(in the rows, 128 means zero)
One turn sends every row of this set to another row. A few are shown first. Where does it send the rows asked after them?
Q637: [122 112 118 141 121 107 174 132 147 102 115 134 131 126 118 126 132 112
 137 120 123 176 160 134 168 100 124 103 132 139 154 135 118 133 147 113
 169 140 128]
Q241: [138 160 129 122 105 104 167 132 127 132 116 132 136 142 113 150 117 129
 117 119 140 172 135 144 147 100 135 129 156 106 121 131 102 126 136 118
 142 116 117]
Q671: [136 144 119 114 143 101 161 119 129 129 118 142 127 122 115 133 120 138
 123 127 141 183 142 137 134 129 128 102 155 117 123 122  94 129 127 110
 141 116 126]
Q819: [129 139 120 109 136 105 149 111 136 114 110 129 149 129  99 147 116 146
 128 137 141 169 147 140 151 119 127  97 162 114 126 113  89 140 120 114
 152 134 135]
Q426: [128 141 120 119 129 103 157 113 122 112 119 132 148 137 100 149 118 138
 136 147 132 179 145 133 144 125 138 108 155  98 123 108  91 140 129 106
 154 148 132]
Q458: [141 148 127 131 108  98 167 135 117 130 126 124 134 143 119 151 121 124
 122 137 135 178 134 130 131 107 134 130 150 102 120 123 102 125 135 113
 140 123 120]
Q596: [134 139 119 110 112  97 166 139 142 120 113 119 136 130 114 150 116 131
 108 136 135 146 144 136 123  86 125 116 151 118 133 123  98 134 120 113
 147 120 122]
Q699: [145 121 130 148 121 104 167 139 145 101 122 132 114 121 116 127 112 119
 150 130 131 177 148 127 167  99 120 108 130 139 154 145 131 121 144 111
 149 135 127]
Q338: [122 148 116 112 135 108 155 110 132 117 107 139 152 129  98 145 121 138
 126 132 139 170 143 141 153 114 137 102 160 104 125 113  92 143 129 110
 165 141 131]
Q920: [136 121 136 145 110 108 167 130 145  96 121 131 125 131 106 135 111 128
 155 125 128 181 153 136 185 107 126 108 131 136 150 137 123 126 147 119
 151 140 131]
Q364: [143 129 123 147 115 108 169 141 146  97 118 129 121 121 117 125 112 112
 154 129 132 178 150 129 165  99 119 108 137 141 147 145 137 119 144 111
 149 134 135]
Q326: [146 149 125 120 112  97 145 126 134 111 119 126 148 121  91 153  93 151
 133 145 136 152 139 132 139  96 128 105 148 108 128 115 105 127 117 110
 151 141 127]
Q482: [144 152 126 129 107  96 162 134 123 133 121 137 147 141 111 147 116 128
 118 121 130 173 146 144 137 101 132 119 161 110 119 128  97 122 133 107
 143 113 110]
Q617: [125 125 118 134 121 108 170 128 155  97 115 143 118 113 114 118 111 109
 148 132 118 167 150 125 156 101 133  92 120 132 151 137 126 124 138 115
 160 144 132]
Q784: [128 123 130 141 107 110 163 130 152  94 112 134 139 141 109 134 118 101
 143 129 117 168 158 140 180  92 135 101 145 129 145 144 117 130 142 117
 159 141 129]
Q126: [131 123 126 143 104 113 170 139 149  93 113 128 139 132 110 134 120 103
 145 129 122 167 161 142 176  96 129 103 146 135 146 142 126 130 145 117
 161 140 140]
Q567: [132 147 112 126 133 101 166 126 122 127 117 136 130 134 115 133 126 129
 133 134 134 188 137 127 126 133 135 113 147 103 130 114  94 127 130 103
 142 128 118]
Q773: [141 147 131 116 112  99 168 133 130 130 121 131 131 138 118 149 117 134
 115 123 138 173 144 145 137 107 129 121 156 117 120 132  97 126 132 117
 133 107 119]
Q893: [129 148 111 113 120  96 166 138 140 117 107 128 135 125 113 146 116 124
 112 136 135 145 140 131 120  76 132 118 150 110 135 125 103 136 125 103
 157 130 117]
Q101: [142 153 115 127 133  99 155 121 121 134 121 147 137 116 110 130 114 139
 128 125 137 185 137 132 131 126 128 104 150 112 124 117 101 119 129 106
 147 123 120]
Q815: [135 140 117 122 112  95 164 141 133 114 114 118 140 141 112 152 119 119
 120 150 129 153 142 127 119  90 135 121 151 103 133 119  97 135 122 102
 149 137 118]
Q609: [141 144 122 122 118 101 150 130 132 110 116 117 136 130  98 151 107 138
 137 160 137 157 129 121 130 110 135 108 141  99 135 110 104 133 115 112
 147 147 133]
Q825: [132 132 130 138 106 105 169 123 145  92 120 136 130 132 108 134 104 125
 161 123 122 186 153 132 183 100 126 110 131 133 141 141 121 120 148 121
 148 141 128]
Q360: [132 131 127 140 105 111 171 131 145  90 118 131 130 129 106 132 110 123
 160 125 125 181 157 138 180 110 126 104 134 136 144 138 127 123 149 119
 151 140 138]
Q275: [143 143 123 109 123  99 149 126 142 107 113 117 136 122  99 154 100 150
 129 149 145 150 138 129 137  97 121 106 150 117 132 118 102 133 113 115
 143 135 133]
Q240: [144 157 125 116 121 103 146 127 140 108 108 123 135 125  93 150  94 147
 138 145 147 154 128 129 146  99 131 111 150 107 136 120 107 130 117 112
 144 141 128]
Q81: [132 114 122 140 127 104 170 135 151  96 118 138 116 114 114 123 117 117
 144 133 123 168 154 128 158 100 127  97 123 137 157 136 127 129 140 108
 162 145 130]
Q546: [138 147 115 120 108  96 159 143 139 125 112 129 142 125 109 143 113 125
 112 134 128 143 140 132 116  89 131 108 147 111 136 120 102 126 118 105
 152 126 115]
Q410: [128 145 111 117 128 102 148 114 132 116 108 137 160 127  93 140 116 143
 131 131 131 168 149 138 145 119 132  96 157 108 131 107  88 135 121 106
 159 140 124]
Q335: [130 114 134 144 107 109 167 135 148  98 116 129 136 137 110 138 124 110
 139 127 123 168 159 141 183  96 131 105 139 136 151 138 120 133 145 119
 162 140 132]
Q163: [145 130 126 148 119 105 161 132 146 101 121 136 119 120 118 125 104 108
 152 132 129 178 144 123 166  90 121 106 134 134 145 150 133 117 140 116
 148 136 129]
Q486: [136 158 115 118 144 102 163 124 128 126 112 148 121 122 112 128 114 135
 132 125 142 183 135 133 130 123 132 110 151 110 128 125 100 126 131 101
 142 122 117]
Q513: [117 121 108 139 117 107 171 125 149 101 108 133 137 129 122 122 130 102
 142 117 120 178 156 127 165  95 122 104 136 136 152 137 116 127 141 115
 165 139 126]
Q404: [130 124 118 137 119 109 172 137 152  90 114 138 120 112 112 121 113 111
 151 134 122 167 156 131 156 105 129  94 129 138 151 137 131 127 141 109
 159 143 139]
Q413: [121 122 110 139 115 110 178 133 146  96 112 134 135 123 120 123 128 107
 145 119 123 178 162 134 164 102 122 104 136 140 149 137 122 129 148 112
 164 138 134]

Q546 goes to Q326
Q126 goes to Q404
Now these:
Q784 goes to Q617
Q458 goes to Q815
Q486 goes to Q241
Q275 goes to Q819
Q637 goes to Q699

